Here are some points, each followed by its number:
tensor([ 0.0,  2.1,  0.8, -0.9,  1.7, -1.9,  0.7, -0.1, -1.5,  1.5,  0.1, -0.3, -0.1, -0.3, -0.4, -0.3,  1.9, -1.1,
        -1.0,  0.8, -1.0,  1.4,  0.0,  1.1,  1.4, -1.6]) 0
tensor([ 1.8, -0.3,  1.4,  0.8,  1.4, -1.3,  0.1, -0.5,  0.1,  0.4,  0.4,  1.0, -1.1, -0.7, -2.0,  0.5, -1.1, -0.5,
        -1.5,  0.5,  0.2,  2.3,  0.8,  0.7, -0.4, -1.2]) 1
tensor([ 1.3,  0.1, -0.4,  0.3, -1.0,  0.0,  2.5, -0.6, -0.8, -0.2, -0.4,  1.2, -1.5,  1.5,  0.0, -0.9,  0.3,  0.8,
        -0.1, -0.8,  0.1, -0.8, -1.4,  1.1,  0.1, -0.4]) 2
tensor([ 1.4, -0.1, -0.4,  0.2, -1.1,  0.0,  2.4, -0.6, -0.8, -0.2, -0.5,  1.2, -1.5,  1.5,  0.0, -0.8,  0.2,  0.7,
         0.0, -0.8,  0.2, -0.9, -1.5,  1.2,  0.2, -0.4]) 3
tensor([ 0.8, -1.9, -1.5,  0.8, -1.4,  0.7,  0.5, -0.5,  1.5, -0.7, -0.9,  1.2, -0.3,  0.4,  0.2, -0.2, -1.6,  1.0,
         0.4, -1.5,  0.3, -0.4, -0.7,  0.2, -0.9,  1.1]) 4
tensor([ 1.5, -0.2,  1.2,  0.4,  1.1, -1.6,  0.3, -0.3,  0.0,  0.1,  0.7,  1.2, -1.0, -0.3, -2.1,  0.3, -0.9, -0.4,
        -1.4,  0.1,  0.1,  2.0,  0.7,  0.7, -0.6, -1.3]) 5
tensor([-1.1,  0.3,  0.1,  1.3,  0.0,  1.0, -3.0,  0.9,  1.1, -0.5,  0.6, -0.9,  1.5, -1.9,  0.4,  0.2, -0.8, -0.6,
         0.8, -0.1,  1.1,  0.1,  1.8, -1.4, -1.3,  0.7]) 6
tensor([ 0.2,  0.9, -0.6,  0.9, -2.0,  0.4,  0.1, -0.1, -0.1, -0.2, -0.1,  0.3, -0.5,  0.4,  0.7, -2.6,  0.9, -0.1,
         0.1, -1.6,  1.1, -1.6, -0.4,  0.7, -0.9, -0.4]) 7
tensor([-1.1,  1.2, -0.4, -1.1,  0.0, -0.7, -1.4,  1.0,  0.1,  0.7,  0.6, -1.0,  1.4, -0.9,  0.5, -0.4,  1.1, -0.3,
        -0.6,  0.3, -0.6, -0.2,  0.9, -0.2,  0.1,  0.0]) 8
tensor([-1.0,  1.8,  0.2,  1.2,  1.3, -0.9, -2.3,  0.4,  0.3,  1.3, -0.1, -0.9,  1.0, -2.8,  0.4, -0.2,  0.7, -1.5,
         0.1, -0.8,  0.5,  1.4,  1.8, -0.2,  0.8, -0.4]) 9
tensor([ 1.5,  0.2,  0.7,  0.5,  0.8, -1.0,  2.3, -0.7, -1.4,  0.3, -0.3,  1.2, -1.3,  1.0, -1.1, -0.3,  0.5,  0.0,
        -0.3,  0.3, -0.2,  1.1, -0.9,  1.0,  0.5, -1.3]) 10
tensor([-1.1, -0.7, -0.1, -0.8,  2.6, -1.0, -0.1,  0.0, -0.5,  0.6, -0.4, -0.2,  1.1, -0.5, -0.1,  2.1,  0.0, -0.3,
         0.3,  0.8, -1.6,  1.4,  0.1, -0.6,  2.1,  0.6]) 11
tensor([-1.2, -1.0, -1.9,  0.3, -1.3,  1.8,  0.5,  0.0,  0.2, -0.8, -1.6, -0.4,  0.5,  0.4,  2.0, -0.2,  0.2,  0.9,
         2.1, -1.0,  0.0, -1.8, -1.2, -0.3,  0.5,  1.8]) 12
tensor([ 1.5,  0.3,  0.8, -0.6, -0.1, -0.7,  1.9, -0.5, -0.6,  0.4,  0.1,  0.6, -1.6,  1.0, -1.2, -0.3,  0.1,  0.1,
        -1.3,  0.3, -0.3,  0.8, -0.8,  1.4, -0.1, -1.2]) 13
tensor([-0.6,  2.2,  0.7,  0.4, -0.7, -0.4, -2.4,  0.4,  0.0,  0.6,  1.6, -0.5,  0.7, -0.9,  0.1, -1.9,  0.9, -1.5,
        -0.8, -0.3,  1.3, -0.5,  1.4, -0.2, -1.1, -1.2]) 14
tensor([ 0.2, -2.2, -0.8, -0.5, -1.0,  1.7,  1.8, -0.5,  0.2, -1.2, -1.2,  0.7, -0.5,  1.7,  0.5,  0.9, -1.1,  1.3,
         1.2,  0.0, -0.4, -0.9, -1.7, -0.2,  0.1,  1.5]) 15
tensor([-1.3,  0.4,  0.1,  1.0,  0.0,  1.0, -3.0,  0.7,  1.2, -0.3,  0.6, -1.1,  1.5, -2.0,  0.6,  0.4, -0.8, -0.9,
         0.7,  0.0,  1.0,  0.0,  1.9, -1.3, -1.2,  0.8]) 16
tensor([ 0.4, -1.8, -0.1, -1.6,  0.2,  0.4,  1.8, -0.2, -0.5, -1.0, -0.4,  0.8, -0.5,  2.3, -0.4,  1.5, -0.8,  1.1,
         0.3,  1.5, -1.2, -0.3, -1.5,  0.0,  0.3,  0.6]) 17
tensor([-0.9, -0.6,  0.0, -0.7,  2.5, -1.0, -0.1,  0.1, -0.3,  0.9, -0.5,  0.1,  1.0, -0.7,  0.0,  2.2, -0.1, -0.4,
         0.3,  1.0, -1.4,  1.6,  0.1, -0.7,  2.1,  0.4]) 18
tensor([ 0.0, -0.2,  0.9, -2.1,  0.7, -0.6, -0.3,  0.8,  0.0,  0.1,  0.8, -0.7,  0.3,  0.5, -1.1,  1.9, -0.1,  0.4,
        -1.0,  1.9, -1.3,  0.2,  0.6, -0.1,  0.2, -0.1]) 19
tensor([-1.6,  1.1, -0.1, -0.7, -0.9,  0.8, -1.3,  0.1,  0.1,  0.5,  0.5, -1.4,  0.9, -0.1,  1.7,  0.0,  0.9, -0.7,
         0.6,  0.6,  0.1, -1.4,  0.1, -0.8,  0.7,  0.6]) 20
tensor([-0.4,  0.1, -0.4,  0.0, -2.8,  1.3, -0.4, -0.5,  0.4, -0.7,  0.6, -0.1,  0.2,  1.3,  1.0, -1.7, -0.3,  0.2,
         0.7, -0.4,  1.3, -2.3, -0.8, -0.3, -1.8,  0.3]) 21
tensor([ 1.0, -1.8, -0.9,  1.1,  0.1,  0.5,  1.4, -0.1,  0.3, -0.9, -1.7,  1.0, -0.9,  0.1, -0.6, -0.1, -0.9,  0.9,
         0.5, -1.0,  0.2,  0.5, -0.6,  0.6, -0.2,  0.6]) 22
tensor([-1.9,  0.3, -1.0, -0.6,  0.0,  0.4, -1.4,  0.5,  0.3,  0.4, -0.5, -1.3,  1.6, -1.0,  1.7, -0.3,  1.2, -0.5,
         0.8, -0.3, -0.3, -0.8,  0.2, -1.0,  1.0,  1.0]) 23
tensor([ 0.1,  0.4, -0.5,  2.1, -1.3,  1.6, -0.5,  0.4,  0.4, -1.1, -0.2,  0.0, -0.1, -0.5,  0.4, -1.2, -0.7,  0.4,
         1.2, -1.3,  1.9, -1.2,  0.4, -0.2, -1.8,  0.4]) 24
tensor([ 0.2,  1.8,  0.3,  1.8, -1.9,  0.5, -1.4,  0.1,  0.4,  0.1,  0.7, -0.6, -0.4, -1.2,  0.3, -2.4,  0.4, -0.6,
        -0.3, -1.5,  2.1, -0.9,  1.2,  0.5, -1.6, -0.6]) 25
tensor([ 1.7,  0.2,  0.6, -0.9, -0.3, -1.0,  1.9, -0.6, -0.4,  0.3,  0.4,  0.8, -1.5,  1.3, -1.3, -0.4,  0.1,  0.4,
        -1.6,  0.2, -0.5,  0.5, -0.9,  1.3, -0.1, -1.2]) 26
tensor([ 0.7, -1.0,  0.0, -0.3, -1.4,  0.2,  1.1, -1.4,  0.1, -0.2,  0.1,  1.1, -0.9,  2.0,  0.0, -1.0, -0.8,  0.3,
        -0.3, -0.3,  0.2, -0.7, -1.6,  0.4, -0.6, -0.2]) 27
tensor([-1.2,  0.6,  0.1,  1.1,  0.2,  0.9, -2.6,  0.9,  0.6, -0.4,  0.3, -1.1,  1.4, -1.9,  0.3,  0.0, -0.4, -0.6,
         0.8,  0.0,  0.9,  0.1,  1.6, -1.0, -1.5,  0.6]) 28
tensor([-1.1, -1.0, -1.7,  0.1, -1.1,  2.1,  0.6,  0.2,  0.1, -0.9, -1.7, -0.5,  0.3,  0.5,  2.0, -0.3,  0.4,  1.0,
         2.0, -0.9,  0.1, -1.8, -1.2, -0.5,  0.4,  1.7]) 29
tensor([-0.6, -0.9, -1.0,  0.5, -1.6,  1.6, -1.7,  0.7,  1.5, -1.3, -0.1, -0.5,  1.0, -0.4,  0.9, -0.2, -1.2,  0.7,
         0.7, -0.8,  0.7, -1.8,  0.6, -1.0, -1.6,  1.5]) 30
tensor([ 1.3, -0.2, -0.4,  0.0, -1.3, -0.1,  2.2, -0.6, -0.6, -0.2, -0.3,  1.1, -1.3,  1.6,  0.1, -0.7,  0.3,  0.8,
        -0.2, -0.7,  0.1, -1.0, -1.2,  0.8,  0.2, -0.2]) 31
tensor([ 0.2, -1.9,  0.0, -1.6,  0.2,  0.3,  2.0, -0.3, -0.4, -1.0, -0.4,  0.5, -0.6,  2.2, -0.4,  1.4, -0.7,  1.4,
         0.1,  1.2, -1.3, -0.5, -1.7, -0.2,  0.3,  1.0]) 32
tensor([-1.4, -0.3, -0.4, -0.5,  0.6,  0.5, -2.3,  1.0,  0.7, -0.6,  0.5, -1.1,  1.9, -0.9,  0.4,  1.3, -0.3, -0.1,
         0.8,  0.7, -0.4, -0.5,  1.0, -1.5,  0.0,  1.2]) 33
Which five points above are nearest to each new point? Their numbers follow each, nearest first.
tensor([ 0.7, -1.4, -1.1, -0.4,  0.9, -1.4,  1.8, -0.9,  0.2,  0.3, -1.3,  1.8, -0.2,  0.3, -0.3,  0.9, -0.8,  0.6,
         0.0, -0.7, -1.4,  1.2, -1.2,  0.4,  1.1,  0.4]) >> 22 10 17 32 31
tensor([-0.1,  1.9,  0.8, -0.9,  1.5, -1.9,  0.8, -0.1, -1.4,  1.8,  0.2, -0.2, -0.2, -0.2, -0.3, -0.1,  1.8, -1.0,
        -1.2,  0.9, -1.1,  1.4,  0.0,  0.9,  1.3, -1.7]) >> 0 10 13 26 8
tensor([ 0.2,  1.8,  0.1,  1.8, -1.9,  0.6, -1.2,  0.2,  0.5,  0.2,  0.7, -0.5, -0.4, -1.2,  0.4, -2.6,  0.5, -0.5,
        -0.4, -1.4,  1.9, -0.8,  1.0,  0.5, -1.5, -0.8]) >> 25 7 14 24 21
tensor([ 0.1,  0.9, -0.7,  0.8, -2.0,  0.2, -0.2, -0.1,  0.1, -0.3,  0.2,  0.4, -0.4,  0.5,  0.8, -2.3,  0.9, -0.2,
         0.0, -1.6,  0.9, -1.6, -0.4,  0.4, -0.7, -0.2]) >> 7 21 25 24 31
tensor([ 0.6, -1.7, -0.8, -0.2,  1.3, -0.8,  1.7, -1.0,  0.3,  0.4, -1.5,  1.6, -0.4,  0.0, -0.4,  1.4, -1.0,  0.5,
         0.0, -0.7, -1.3,  1.5, -1.0,  0.6,  1.4,  0.5]) >> 22 18 17 11 32
tensor([-0.9,  1.2, -0.3, -1.2, -0.2, -0.5, -1.7,  0.8,  0.4,  0.6,  0.5, -1.3,  1.6, -0.9,  0.6, -0.2,  1.1, -0.5,
        -0.5,  0.3, -0.5, -0.1,  0.9, -0.3,  0.2,  0.0]) >> 8 20 23 33 14
tensor([ 0.6, -1.7, -1.0, -0.2,  1.2, -0.9,  1.6, -0.8,  0.1,  0.3, -1.4,  1.6, -0.3,  0.1, -0.4,  1.2, -0.9,  0.5,
         0.0, -0.7, -1.3,  1.2, -1.1,  0.4,  1.5,  0.4]) >> 22 17 32 18 11
tensor([ 0.0,  0.3, -0.5,  2.2, -1.4,  1.4, -0.3,  0.5,  0.4, -0.9, -0.1,  0.3, -0.3, -0.6,  0.5, -1.2, -0.7,  0.4,
         1.0, -1.2,  1.6, -1.3,  0.4, -0.3, -1.8,  0.4]) >> 24 7 30 25 21
tensor([-0.1,  1.9,  0.6, -1.5,  1.5, -2.3,  0.9, -0.1, -1.2,  1.7,  0.6, -0.1,  0.1,  0.0, -0.5, -0.1,  1.9, -1.0,
        -1.3,  0.6, -1.4,  1.3, -0.1,  0.9,  1.5, -1.6]) >> 0 13 10 26 8
tensor([-1.1,  0.9, -0.3,  0.3, -1.9,  1.8, -0.4,  0.6, -0.5, -1.1,  0.6, -1.0,  0.2,  0.8,  1.2, -1.7,  1.0,  0.2,
         1.0,  0.1,  1.2, -2.4,  0.0, -0.6, -1.4,  0.2]) >> 21 7 24 20 30
tensor([ 0.7, -2.0, -1.0,  1.0,  0.2,  0.7,  1.4, -0.3,  0.5, -0.7, -1.7,  1.2, -0.8,  0.0, -0.1,  0.1, -1.2,  0.9,
         0.6, -1.0, -0.1,  0.4, -0.8,  0.5,  0.1,  1.1]) >> 22 4 15 31 27
tensor([ 0.9, -2.1, -0.9,  1.0,  0.1,  0.6,  1.4, -0.5,  0.6, -0.9, -1.7,  1.3, -1.0,  0.2, -0.1,  0.2, -1.1,  0.9,
         0.7, -1.2,  0.0,  0.3, -0.9,  0.5,  0.2,  0.8]) >> 22 4 15 31 3
tensor([ 0.1, -0.1,  1.0, -2.0,  0.9, -0.8, -0.3,  0.8,  0.1,  0.0,  0.9, -0.6,  0.3,  0.3, -1.0,  1.6,  0.2,  0.3,
        -1.1,  1.7, -1.2,  0.3,  0.6, -0.2,  0.2,  0.0]) >> 19 8 11 18 33
tensor([ 0.8, -1.8, -1.3,  0.5, -1.3,  0.8,  0.5, -0.5,  1.5, -0.7, -1.1,  1.1, -0.5,  0.2,  0.0,  0.0, -1.7,  1.1,
         0.5, -1.7,  0.3, -0.6, -0.6,  0.3, -0.6,  1.1]) >> 4 22 15 27 30
tensor([ 0.9, -2.3, -1.0,  0.7, -1.2,  1.0,  0.5, -0.5,  1.2, -0.7, -1.0,  1.0, -0.4,  0.2,  0.1, -0.1, -1.7,  0.8,
         0.5, -1.6,  0.4, -0.4, -0.8,  0.1, -0.7,  1.1]) >> 4 22 15 27 24
tensor([-0.4, -1.0, -0.9,  0.4, -1.6,  1.6, -1.9,  0.9,  1.7, -1.2,  0.1, -0.4,  1.0, -0.4,  0.5, -0.2, -1.2,  0.7,
         0.8, -0.7,  0.9, -1.6,  0.7, -1.1, -1.4,  1.4]) >> 30 24 6 16 28
tensor([-0.6,  1.9,  0.6,  0.3, -1.1, -0.8, -2.2,  0.3,  0.3,  0.7,  1.7, -0.7,  0.9, -0.7,  0.2, -2.0,  0.8, -1.3,
        -0.7, -0.3,  1.0, -0.4,  1.4, -0.2, -1.1, -1.0]) >> 14 25 8 28 9
tensor([-1.2,  0.4, -0.9,  2.3, -0.5,  1.3, -1.1,  0.1,  0.2, -0.4, -0.9, -0.3,  0.7, -1.3,  1.4, -1.3,  0.4, -0.3,
         1.7, -1.5,  1.5, -0.6,  0.4, -0.6, -0.5,  0.6]) >> 24 28 30 6 23
tensor([-0.1,  0.3, -0.3,  2.3, -1.3,  1.8, -0.6,  0.2,  0.3, -1.0, -0.1,  0.1, -0.2, -0.5,  0.4, -1.2, -0.7,  0.5,
         1.4, -0.9,  1.8, -1.2,  0.3, -0.4, -1.7,  0.5]) >> 24 30 21 7 25
tensor([-2.0,  0.3, -1.2, -0.7, -0.1,  0.4, -1.5,  0.7,  0.3,  0.4, -0.1, -1.4,  1.8, -0.9,  1.5, -0.3,  1.1, -0.5,
         0.7, -0.5, -0.7, -0.7,  0.1, -0.9,  1.1,  0.8]) >> 23 20 8 33 28
tensor([-1.0,  1.0,  0.0,  0.3, -1.7,  1.9, -0.3,  0.6, -0.4, -1.2,  0.4, -1.1,  0.0,  0.7,  1.0, -1.7,  0.9,  0.3,
         1.2,  0.1,  1.3, -2.3, -0.1, -0.6, -1.2,  0.3]) >> 21 24 7 20 30
tensor([-0.2,  2.0,  0.9, -1.2,  1.4, -2.0,  0.9,  0.0, -1.3,  1.5,  0.5, -0.5, -0.1, -0.2, -0.4,  0.0,  1.9, -1.2,
        -1.1,  0.7, -1.1,  1.3,  0.2,  1.1,  1.5, -1.8]) >> 0 10 13 8 26
tensor([ 0.4,  2.1,  0.0,  1.7, -2.1,  0.5, -1.2,  0.6,  0.5, -0.3,  0.7, -0.4, -0.4, -0.8, -0.1, -3.0,  0.6, -0.3,
        -0.4, -1.5,  2.1, -1.2,  1.3,  0.6, -2.5, -1.1]) >> 25 7 14 24 21
tensor([ 0.8, -1.8, -1.3,  0.7, -1.2,  0.7,  0.5, -0.5,  1.2, -0.6, -0.9,  1.2, -0.4,  0.4,  0.1, -0.1, -1.7,  1.1,
         0.3, -1.6,  0.4, -0.5, -0.7,  0.2, -0.8,  1.1]) >> 4 22 15 27 31
tensor([ 0.8, -1.8, -1.3,  0.4, -1.3,  0.6,  0.6, -0.3,  1.3, -0.5, -1.0,  1.3, -0.3,  0.3,  0.0, -0.3, -1.5,  1.2,
         0.3, -1.6,  0.1, -0.7, -0.8,  0.4, -0.8,  0.9]) >> 4 22 27 15 31
tensor([-1.1,  1.2, -0.3, -1.2,  0.0, -0.5, -1.8,  0.9,  0.2,  0.7,  0.6, -1.2,  1.5, -1.1,  0.5,  0.0,  0.9, -0.6,
        -0.5,  0.3, -0.9, -0.3,  0.8, -0.6,  0.3,  0.1]) >> 8 23 20 33 28
tensor([ 0.7, -1.1, -0.1, -0.5, -1.6,  0.4,  1.2, -1.2,  0.1, -0.1, -0.1,  1.4, -1.0,  2.0, -0.3, -1.2, -0.7,  0.4,
        -0.2, -0.4,  0.1, -0.8, -1.8,  0.3, -0.6, -0.3]) >> 27 31 3 2 4
tensor([ 0.4,  1.8, -0.1,  1.6, -2.0,  0.4, -1.2,  0.4,  0.2, -0.2,  0.9, -0.4, -0.3, -0.9,  0.2, -2.9,  0.6, -0.4,
        -0.4, -1.5,  2.0, -1.1,  1.2,  0.5, -2.1, -0.9]) >> 25 7 14 24 21
tensor([ 0.1, -0.2,  0.9, -2.2,  0.9, -0.8, -0.4,  0.6,  0.1,  0.1,  0.9, -0.8,  0.4,  0.4, -0.9,  1.7,  0.1,  0.2,
        -1.0,  1.9, -1.3,  0.5,  0.6, -0.3,  0.3, -0.2]) >> 19 11 18 8 33
tensor([ 0.8, -1.0, -0.1, -0.6, -1.6,  0.1,  1.4, -1.2,  0.0, -0.3,  0.3,  1.2, -0.9,  2.1, -0.1, -1.0, -0.6,  0.4,
        -0.3, -0.4,  0.3, -0.8, -1.7,  0.4, -0.8, -0.2]) >> 27 31 3 2 26
tensor([-0.4,  0.2, -0.6,  0.0, -2.5,  1.4, -0.3, -0.4,  0.1, -0.7,  0.7, -0.1,  0.2,  1.4,  0.9, -1.8, -0.2,  0.1,
         0.7, -0.6,  1.1, -2.3, -0.7, -0.2, -1.9,  0.4]) >> 21 7 24 30 27
tensor([-0.5, -0.9, -1.0,  0.6, -1.6,  1.7, -1.7,  0.6,  1.5, -1.2,  0.2, -0.4,  1.0, -0.6,  0.9, -0.1, -1.2,  0.5,
         0.9, -0.8,  0.8, -1.6,  0.7, -1.1, -1.5,  1.7]) >> 30 24 6 16 28
tensor([ 0.2,  1.5, -0.8,  1.5, -1.9,  0.8,  0.2,  0.0, -0.2, -0.2, -0.2,  0.1, -0.7,  0.1,  0.9, -3.0,  1.5,  0.0,
         0.4, -1.8,  1.5, -1.6, -0.1,  0.8, -0.9, -0.8]) >> 7 25 24 21 2
tensor([-0.2,  2.1,  0.6, -1.6,  1.4, -2.5,  0.7, -0.3, -1.2,  1.7,  0.5,  0.0,  0.0,  0.0, -0.6,  0.0,  2.0, -0.9,
        -1.5,  0.6, -1.4,  1.1,  0.0,  1.0,  1.7, -1.7]) >> 0 13 10 26 8
tensor([ 0.3, -2.2, -1.1, -0.5, -0.8,  1.5,  1.8, -0.7,  0.1, -1.2, -1.1,  0.9, -0.5,  1.9,  0.5,  0.8, -1.4,  1.5,
         1.2,  0.1, -0.5, -1.0, -2.2, -0.1,  0.0,  1.6]) >> 15 32 17 4 22
tensor([-0.1,  2.0,  0.6, -1.7,  1.4, -2.4,  0.8, -0.2, -1.3,  1.7,  0.6, -0.1,  0.2, -0.2, -0.6,  0.1,  1.9, -1.0,
        -1.5,  0.7, -1.5,  1.2,  0.0,  0.9,  1.7, -1.7]) >> 0 13 10 8 26
tensor([-0.4, -1.0, -1.0,  0.4, -1.6,  1.6, -1.9,  0.7,  1.5, -1.2,  0.1, -0.5,  0.8, -0.4,  0.9, -0.3, -1.2,  0.9,
         0.8, -0.8,  0.8, -1.7,  0.5, -1.0, -1.6,  1.7]) >> 30 24 21 6 28
tensor([-0.9, -1.4, -0.5,  1.2, -1.5,  2.5, -2.4,  0.3,  1.6, -1.2,  0.1, -0.9,  0.8, -1.0,  1.0, -0.1, -1.6,  0.4,
         1.4, -0.4,  1.5, -1.3,  0.9, -1.6, -1.8,  1.9]) >> 30 6 16 24 28
tensor([ 0.6, -2.0, -0.2,  1.4, -1.1,  1.7,  0.1, -0.4,  0.9, -1.3, -0.3,  0.9, -0.6,  0.6,  0.0,  0.1, -2.0,  0.6,
         1.1, -0.5,  1.2, -1.0, -0.6, -0.7, -1.1,  1.1]) >> 4 22 24 15 30
tensor([ 0.3,  1.0, -0.8,  1.0, -2.1,  0.2,  0.1, -0.3,  0.0, -0.4,  0.0,  0.3, -0.2,  0.4,  0.8, -2.3,  0.8, -0.2,
         0.3, -1.7,  1.3, -1.7, -0.4,  0.5, -0.7, -0.4]) >> 7 21 25 24 31
tensor([ 0.3,  1.9,  0.1,  1.8, -1.8,  0.6, -1.4,  0.2,  0.6,  0.1,  0.9, -0.3, -0.3, -1.1,  0.4, -2.5,  0.4, -0.5,
        -0.3, -1.6,  2.1, -0.7,  1.3,  0.5, -1.7, -0.7]) >> 25 14 7 24 21
tensor([-0.9, -1.2, -0.8,  0.9, -1.5,  2.2, -2.4,  0.4,  1.7, -1.2,  0.0, -0.8,  0.9, -0.6,  1.0,  0.1, -1.5,  0.5,
         1.2, -0.6,  1.4, -1.5,  0.7, -1.4, -1.6,  1.7]) >> 30 6 24 16 28
tensor([-0.1,  2.2,  1.9,  0.3, -0.2,  0.0, -2.7,  1.2,  0.2,  0.2,  2.0, -1.6,  0.3, -1.5, -0.5, -0.5,  0.6, -0.8,
        -1.0,  1.0,  1.3,  0.1,  2.6, -0.4, -1.4, -1.1]) >> 14 28 16 8 6
tensor([-0.9,  1.9,  0.3,  1.5,  1.3, -0.6, -2.2,  0.7,  0.0,  1.2, -0.1, -1.0,  1.0, -3.1,  0.4, -0.3,  0.9, -1.4,
         0.0, -0.8,  0.5,  1.3,  2.1, -0.1,  0.6, -0.5]) >> 9 28 8 14 16
tensor([-0.9,  0.8, -0.2,  0.1, -2.1,  1.6, -0.4,  0.7, -0.4, -1.3,  0.7, -0.9,  0.7,  1.1,  1.3, -1.8,  0.9,  0.2,
         1.0,  0.0,  1.0, -2.7, -0.4, -0.6, -1.4,  0.1]) >> 21 7 24 20 30
tensor([ 0.3,  0.5, -0.5,  2.2, -1.4,  1.5, -0.3,  0.5,  0.2, -1.1,  0.0,  0.0, -0.3, -0.3,  0.3, -1.2, -0.6,  0.4,
         1.0, -1.2,  1.7, -1.2,  0.6,  0.0, -1.6,  0.4]) >> 24 7 25 21 30
tensor([-0.4, -0.8, -0.9,  0.3, -1.6,  1.3, -1.8,  0.8,  1.2, -1.3,  0.1, -0.4,  1.0, -0.2,  0.8, -0.2, -0.9,  0.8,
         0.9, -0.9,  0.6, -1.5,  0.7, -0.9, -1.6,  1.7]) >> 30 24 21 6 28
tensor([-1.0,  0.6, -1.0,  2.6, -0.3,  1.4, -1.0,  0.3, -0.1, -0.4, -1.0, -0.5,  0.5, -1.5,  1.3, -1.4,  0.5, -0.2,
         1.8, -1.7,  1.5, -0.4,  0.6, -0.5, -0.5,  0.6]) >> 24 28 25 6 7
tensor([-0.8, -1.2, -0.8,  0.8, -1.6,  2.0, -2.0,  0.6,  1.7, -1.2,  0.2, -0.6,  1.0, -0.6,  1.0,  0.0, -1.4,  0.5,
         1.0, -0.8,  1.1, -1.7,  0.6, -1.4, -1.5,  1.8]) >> 30 24 6 16 28
tensor([ 0.0, -0.5,  1.0, -2.5,  1.0, -0.5, -0.6,  0.6,  0.4,  0.1,  0.9, -0.8,  0.6,  0.4, -0.8,  1.8, -0.3,  0.1,
        -1.0,  2.0, -1.3,  0.5,  0.4, -0.5,  0.1,  0.3]) >> 19 11 18 8 33
tensor([ 0.3,  0.0,  0.8, -1.9,  0.7, -0.7,  0.0,  0.7, -0.1, -0.4,  0.8, -0.8,  0.1,  0.4, -1.0,  1.5,  0.3,  0.3,
        -1.0,  1.7, -1.3,  0.3,  0.6, -0.1,  0.1, -0.2]) >> 19 8 11 18 13
tensor([-1.2,  0.2, -0.8,  2.1, -0.5,  1.3, -1.2,  0.1,  0.3, -0.3, -0.7, -0.2,  0.8, -1.2,  1.2, -1.1, -0.1, -0.5,
         1.7, -1.5,  1.5, -0.6,  0.5, -0.7, -0.4,  0.7]) >> 24 28 6 30 16
tensor([-0.1,  1.8,  0.4, -1.7,  1.2, -2.3,  0.9, -0.1, -1.3,  1.5,  0.4,  0.0,  0.1,  0.1, -0.6,  0.1,  1.9, -1.1,
        -1.6,  0.7, -1.4,  1.3,  0.0,  1.0,  1.8, -1.6]) >> 0 13 10 26 19
tensor([ 0.3,  0.4, -0.5,  2.2, -1.3,  1.7, -0.5,  0.3,  0.3, -1.0, -0.3,  0.0, -0.1, -0.4,  0.5, -1.2, -0.7,  0.4,
         1.1, -1.3,  1.7, -1.2,  0.6,  0.0, -1.6,  0.3]) >> 24 7 30 25 21
tensor([-1.4,  1.1, -0.4, -1.0, -0.4, -0.6, -1.9,  0.7,  0.4,  0.8,  0.6, -1.3,  1.4, -0.9,  0.6,  0.1,  0.8, -0.5,
        -0.7,  0.0, -0.6, -0.3,  0.9, -0.5,  0.3,  0.3]) >> 8 23 20 33 28
tensor([-0.5,  2.4,  0.7,  0.5, -0.9, -0.3, -2.2,  0.6,  0.2,  0.6,  1.5, -0.7,  0.6, -1.2,  0.0, -2.2,  1.4, -1.5,
        -0.9, -0.2,  1.1, -0.3,  1.7,  0.0, -1.3, -1.4]) >> 14 25 8 9 28
tensor([ 0.3,  1.6,  0.3,  1.8, -1.8,  0.6, -1.4,  0.2,  0.7,  0.3,  0.8, -0.4, -0.6, -1.1,  0.2, -2.4,  0.3, -0.8,
        -0.3, -1.5,  2.1, -0.6,  1.3,  0.4, -1.6, -0.7]) >> 25 14 7 24 28
tensor([ 0.6, -2.3, -1.2,  0.9, -1.3,  1.1,  0.2, -0.6,  1.7, -0.7, -1.0,  0.9, -0.6,  0.1,  0.2, -0.2, -2.1,  1.0,
         0.5, -1.4,  0.5, -0.3, -0.7,  0.0, -0.8,  1.3]) >> 4 22 15 30 27
tensor([-1.0,  0.9, -0.5,  0.1, -2.1,  1.6, -0.4,  0.6, -0.5, -1.0,  0.7, -0.8,  0.5,  1.3,  1.3, -1.9,  1.0,  0.3,
         1.4, -0.1,  1.0, -2.9, -0.5, -0.5, -1.2,  0.3]) >> 21 7 20 24 29
tensor([-1.0,  1.3,  0.0,  1.1,  1.3, -0.9, -2.0,  0.3,  0.1,  1.4,  0.1, -0.7,  1.2, -2.5,  0.5, -0.3,  0.6, -1.4,
        -0.1, -0.5,  0.4,  1.4,  1.7, -0.3,  1.1, -0.5]) >> 9 8 28 14 16
tensor([-0.1, -0.5,  1.0, -2.3,  1.0, -0.8, -0.6,  0.5,  0.2,  0.1,  1.0, -0.8,  0.4,  0.5, -0.9,  1.9, -0.2,  0.2,
        -1.0,  2.0, -1.3,  0.4,  0.5, -0.7,  0.4,  0.2]) >> 19 11 18 8 33
tensor([-1.1,  1.6,  0.1,  1.1,  1.2, -1.0, -2.0,  0.3,  0.2,  1.4,  0.1, -0.6,  1.3, -2.8,  0.4, -0.2,  0.6, -1.5,
        -0.1, -0.7,  0.4,  1.3,  1.7, -0.3,  0.7, -0.2]) >> 9 8 28 14 16
